Each path below is one point turned by a fixed rotation once a step. After each direction that follows a path, write how fast that rotation turns it, in degrees per step (0 if it stays still).
Each turn is a multiple of 5 degrees from 10 to 175, or 0.
Each row of a path follows its step; steps can be skipped.

step 0: [ 12  17  16  -4  31   0  -8   9   4  21 -43   3 -19  36 -16  18 -14  29
   7  19  31  -6 -14  53 -23  26  31  16  -7 -13  40   3 -63 -10   6 -19
  11]
step 1: [ 15   9   3  23 -10   7  35   1  -8  -2 -37  38  44 -13  33  31 -21   8
  23  17  20  14  17  42 -45   6 -11 -58  29  -3  15  -5  -7   8  -8 -11
 -12]
step 2: [  3  -6  50 -18  -1 -21 -30  14 -10  11   8  -2  30 -24   4 -29 -62 -25
  12 -29  15 -23   5  25 -37 -11  39 -23  17  33 -17   1  -9   4   2  -1
 -39]
step 3: [ 22 -21  58 -35  -2 -25 -13 -28  -9  -5 -10  -9   2  22  -6 -41  -6 -21
  29  48  18  23 -19  30 -12  32 -17  -5  -8   9 -31  19  -2  15   0 -36
  33]
step 4: [  3   9  10  -3 -35  22 -32  -2  -2  19 -31  16 -23 -37  -8   0  -4 -21
  -8  48  14   0  12  21  33 -10   5 -71 -27 -23 -11  24  41   2  -8 -18
  -2]
step 5: [-11  -1  26  55  20 -17 -40 -15  19 -19  17  -4 -15  12 -39 -14  -7 -20
 -11  22  24 -46  13   4   7 -39   3 -45 -21  -3   1  -8 -42  24  -3   7
 -12]
step 6: [-19  22  14   3  -4   6 -21  -7  53  19   7  22 -18  24  20   1   1  33
  21  58  36 -15  14   2 -20  28  28   2 -15 -18  15 -17 -53 -14  23 -16
  36]
step 7: [-26  -3  -6  34  14  33   4   6  -1  12 -13  49  -4  -9  24  44 -33  15
  31  18  21  16  -5  58 -11  -9   5  -4  -8   8  34  11  -9  20  -4 -37
 -38]
step 8: [ 13  26  22  -4  14 -28 -13  -3 -16  20  -3  19  25 -27   8  14 -29 -20
  29 -33  15  17   2  12 -52 -34  12 -33  -9  37   0  17 -60  23   7  18
   9]
step 9: [ 39 -19  54 -39  11 -29  16   2 -13  18 -25   3   0  31  25 -41 -35   8
   3  34  12  36 -21  13  -4  14  45 -26  -4  11   7   3 -14 -16  -3 -10
  -9]
step 10: [ 26   8  22  14  -5   3 -22   0 -38  26 -31 -16  -9 -33  -8  -7 -17 -18
   4  31  -5  -9  -8  61  -4  22 -22 -48  22 -41  -7  -3  13   9 -33 -33
   3]
[  1  -3 -10  -1   6  -6  -8   5   2  13  -2   2   5   8  12 -17   0   1
   6 -10  -3  16  23  13  -4  -6  -8   1  -4  21  -3   3   8  -3  -1  -5
   1]  60
[ -3  20   6  15  23   2   8   9   3  10   1   5  -4   5   8  12  -7  -4
   1  -7  -9  19 -13  -5  -3   2   4   0  -5   1   8  -7  -5  -9  -3   0
   2]  45
[ 12 -25   9  22   5   1  11  -6   4 -18   4   7   6  13  -3  -2   6   6
   7   3  -2   6  -9  -3   2   0  -7  -3  -4   9   4   4   3   1  -8  -5
 -11]  170
[  3   2 -16   6  -9   1  -4 -12   1  11  -8   0  -1  -1  -8  18   3   7
  -2  13   5  13 -14  20  -5  -2  -3   7   3  -3  -9  -2  17 -11  -7  -6
  -1]  115
[ -7   8  14  -2  13   6  -4   5   9  -7  -5 -12  14   7 -12   0   0 -13
  -1   3   0  -3   3  -4  -4   9  -5 -10   6   0 -15   7  25  -8  10  -6
  -1]  45
[  3  18   4  -2  -7   7  11   0  -5  -3   8  -9  -9   2   8   8   0  17
   8  -2  -3   2  13   3   5   7  -1 -10   1  -7   9  10  15  17 -13 -12
  -5]  120
[  1   9  -1  -5  10  14   9   2  -6  -5  -5  11  12  -1 -10   0  -1  15
  21   4  11   1   4   2  -8  -9   6  11  16   8   7   0   0   3  11  15
  -4]  55
[ -8   9   3  -6  -4  -4  11 -14   4  -6  -1   2  18   4  -7  -9  -4  14
  -9  -1   4  15   3   7  18  18  -1   0 -11  -4  -2   4 -13  -9   4   4
   5]  125

step 0: [  1 -33  12  -8  18  13  18  -7  15 -37  17  32  10  -1   3 -22   2   4
 -11 -39 -42 -42   3  33 -42   0 -13  -7 -23 -57 -23  15  17  21 -36  12
  24]
step 1: [ -5 -18  14 -22  -7  -1   7  10  44  12   2  55 -19 -36  39  -9  34 -46
  38 -10  12  16  -5  25   3  30  40  -1 -11 -16  29 -22  -2   1 -26  15
  30]
step 2: [-47 -11  16  21  14  29   1 -13  43   6  -1  21 -26  15  29   8  29  45
 -13 -20   2  -3 -51   0  30  37  14  28  11  23 -14   5   7  22 -41  -5
 -30]
step 3: [-28 -30  16  72  -8 -23 -14 -10  38 -34  24  -4  21 -23  -8  13  11  19
   4 -33 -27  13 -13  30 -16 -12  12  14 -40  -7  16  44 -14 -14  -2  12
   1]
step 4: [ -1 -35  59 -22 -10   1  26   3  17  17  54  46   9   2  37  22  -6 -18
 -43   8   8  -5  23  -4 -29 -10  24  11 -28   5  38  19   7  12   0  15
 -17]
step 5: [-28 -15  44 -23 -29  -5 -35  17   5 -15 -18  32   6 -23  12 -35  28  20
 -15 -22 -14 -50  -9   3 -21  26 -16 -29 -21 -11  -9 -16  17  27 -43   7
 -36]
step 6: [ 25 -40  27  -5 -25  16   3 -40  16  -1 -44  10  -4 -43  -3  -9  20   1
  17 -17 -26  34 -22   4  10  43  27   7 -21  -1  23  27 -30 -16 -35  33
   6]
step 7: [-10 -10  26  32 -27   6 -16 -34  56  18  10  38 -18  36   9  20  -7  20
   0  27  -8   7 -20 -19 -19   6  23  -4  30   3  13  47 -16  54 -23 -15
  10]
step 8: [-22 -23  36  14 -27   4  -7  46  17 -11  28   3   1 -38  -1  -9 -10  39
  -9 -43 -27 -16 -16  -4 -15 -11  40 -20 -36  -4  -9  18 -34  15  23 -52
   9]
step 9: [  0  11  56 -18  17  26   3 -23 -28  20  23  44 -14 -30  26  -1 -13  -6
  -1   4 -29 -16 -43   3 -22  -3  22 -28 -36   7  37  26  16 -44  -3  22
  -5]
step 10: [ -7 -10  46   2 -20   4 -38 -31   1 -21  -6   1 -23 -41  13  -2   7   5
  25  30  52 -45 -32  -5 -12  -7  15  -3   3   1  13 -13 -21  46 -32  24
 -33]
[ -3  -3  -8  19 -13   1  -2 -11   3  -2  -3 -15 -10  13   7   2  12   5
  -5   2   7  20  -9 -16  -5  -3   4   0   0 -10  -5  -6 -11  -7  -6   8
  -5]  85
[ -7  -8  -1   3 -10  -1   7   9 -10  -7  15   3  15  -1  10   4   0  -6
 -17   7 -18  -2   2 -11  -7 -18   4  -2   3  -7  -7  -1   5   0   4  -6
  17]  85
[ -8   4   3   5 -13 -13 -16  17   3 -14  -3 -10  -2 -14   9  -3   4   5
  19   6   4   2  11   0  -4   4  -2   5   6  -6  18  -3   0   0   8   1
   8]  160
[ -1   1 -12   9   9   7   6 -14 -11  -9  -4 -11   2  -2   5  -6 -10  -5
   8  -7 -19  -6   2   1  -8   8   6  -1  -4  -2   9  17   4  -2   5  23
   2]  120

step 0: [ -13  -33  -36   18 -109    1   60   -6   15   21   19   16   46  -42
   42   15  -18  -18   22   -4   -1   10   20   -5  -25    4   18   -2
    0  -10   -3   27   -2  -37   20   11  -15]
step 1: [  3  20 -12  20 -12 -39  36 -22 -12  31   7  19  -5 -52  18  24   0 -19
  -3  41 -17  39  55 -34  19   9  59  13 -35  55  31 -19 -25 -31  -7 -16
 -46]
step 2: [-16  15 -27  29 -15 -23  39  -4   9  -6  18  -9  -4 -53   1  34 -20  20
  65  57 -12   2  43   5   4  17  33   9  32   0   2  29 -12 -24  76  42
  21]
step 3: [  9  47 -37  18 -39 -33  35   2  -5  20 -13 -54 -36  -4  16  19  -3  -5
  39  19 -22  46  -9   1   6  33 -10 -15 -20  89   5  31  -3 -48  -7  15
  -9]
step 4: [-52   3 -34  30 -19 -41 -23  30 -13 -20 -16 -27  11  -4  14  10 -26 -29
  -4  67  16  28 -12 -21  22  30   1 -14  39  26  28 -34 -10 -31  48  63
 -19]
step 5: [-29  -1  13  44 -54 -23  50  25   0  23 -24 -53 -18   3 -19  48 -22  15
  30  -7  -3  53 -12  19  -2 -38 -30   6  41  23  20 -28  24 -18  23   1
 -51]
step 6: [-79  -7  13  16  -9 -18  13  -3  16  21 -27 -25  14 -16  -3  25 -30  -4
  18  35  42  11   0 -42  44  -4  -8 -50 -52  38 -35 -26  18  -3  22  22
 -50]
step 7: [-24   9 -29  14   5 -29  32 -56 -43  10 -41  26  12 -23 -21  22 -10  24
  36 -34   5  10   9  -5   7  -6 -25 -41  41   2   8 -20  45 -26  48  29
 -66]
step 8: [-53 -27  12  44 -31   4   7 -26 -15  56  -6  15  22 -33  42  11  39  11
  29   9  32  10  11  11   7   7 -36 -10 -12  35 -24  43  16 -16 -30  58
 -51]
step 9: [-18   4   7  29  -1  -8 -15 -55 -17  12 -50  55  42 -25  28  32 -43  30
  17   9 -30  35  10 -26  30  37   2  48  12  31   3 -32  33 -33  -9  29
 -20]
step 10: [ -3 -36  17  39 -45  31  32 -61 -11  -5 -34 -18  31 -26  -9  57 -14   6
  27  12 -16  15  18  44  26  -2  14   3  -8   1  25  34 -28  -5  -3  78
  -5]
[  4   5 -24 -10   2  -2  -3 -11   1  -6   4  -2   0  10  -3  -2   2  -3
   6 -13   8 -12  -7   7   6  12  -6 -25  -2   2  -1  12  -3 -14   1   7
   0]  90
[  3  -8  -5  10   3   4   1  -9   5  -6   7   0  -4  -6  -4  12   5   3
   0   5  -6  -4   4  20  -3  -9 -14  -4  24  -7   6   8 -11  16  13  -3
  -8]  135
[  4  -2  -1   4  -7   1   1 -11 -17 -12 -10   0   4  -8  -2 -11   2 -14
  -9   3 -19   8 -14  -8 -12   1  -2 -14 -15  -2   4   2  -2  11  12   2
  -1]  115
[-16  -9  -6   3 -12   7 -14   5   9  -3   2   2  16  -6   5  -3  -1  -1
   5   9   7 -12   6  -7  -9   3  -7  -3   1  -7  -8  -4   5  -2  18   1
  24]  170
[  0   1 -19  -5   2 -15  18  16  12   4  10  -5   2  -2   8   6   9  -6
  -5   3  -8   6   4   2 -14  16  17  -3   0  -6  -2  -5  -4   8   3  -9
   2]  20
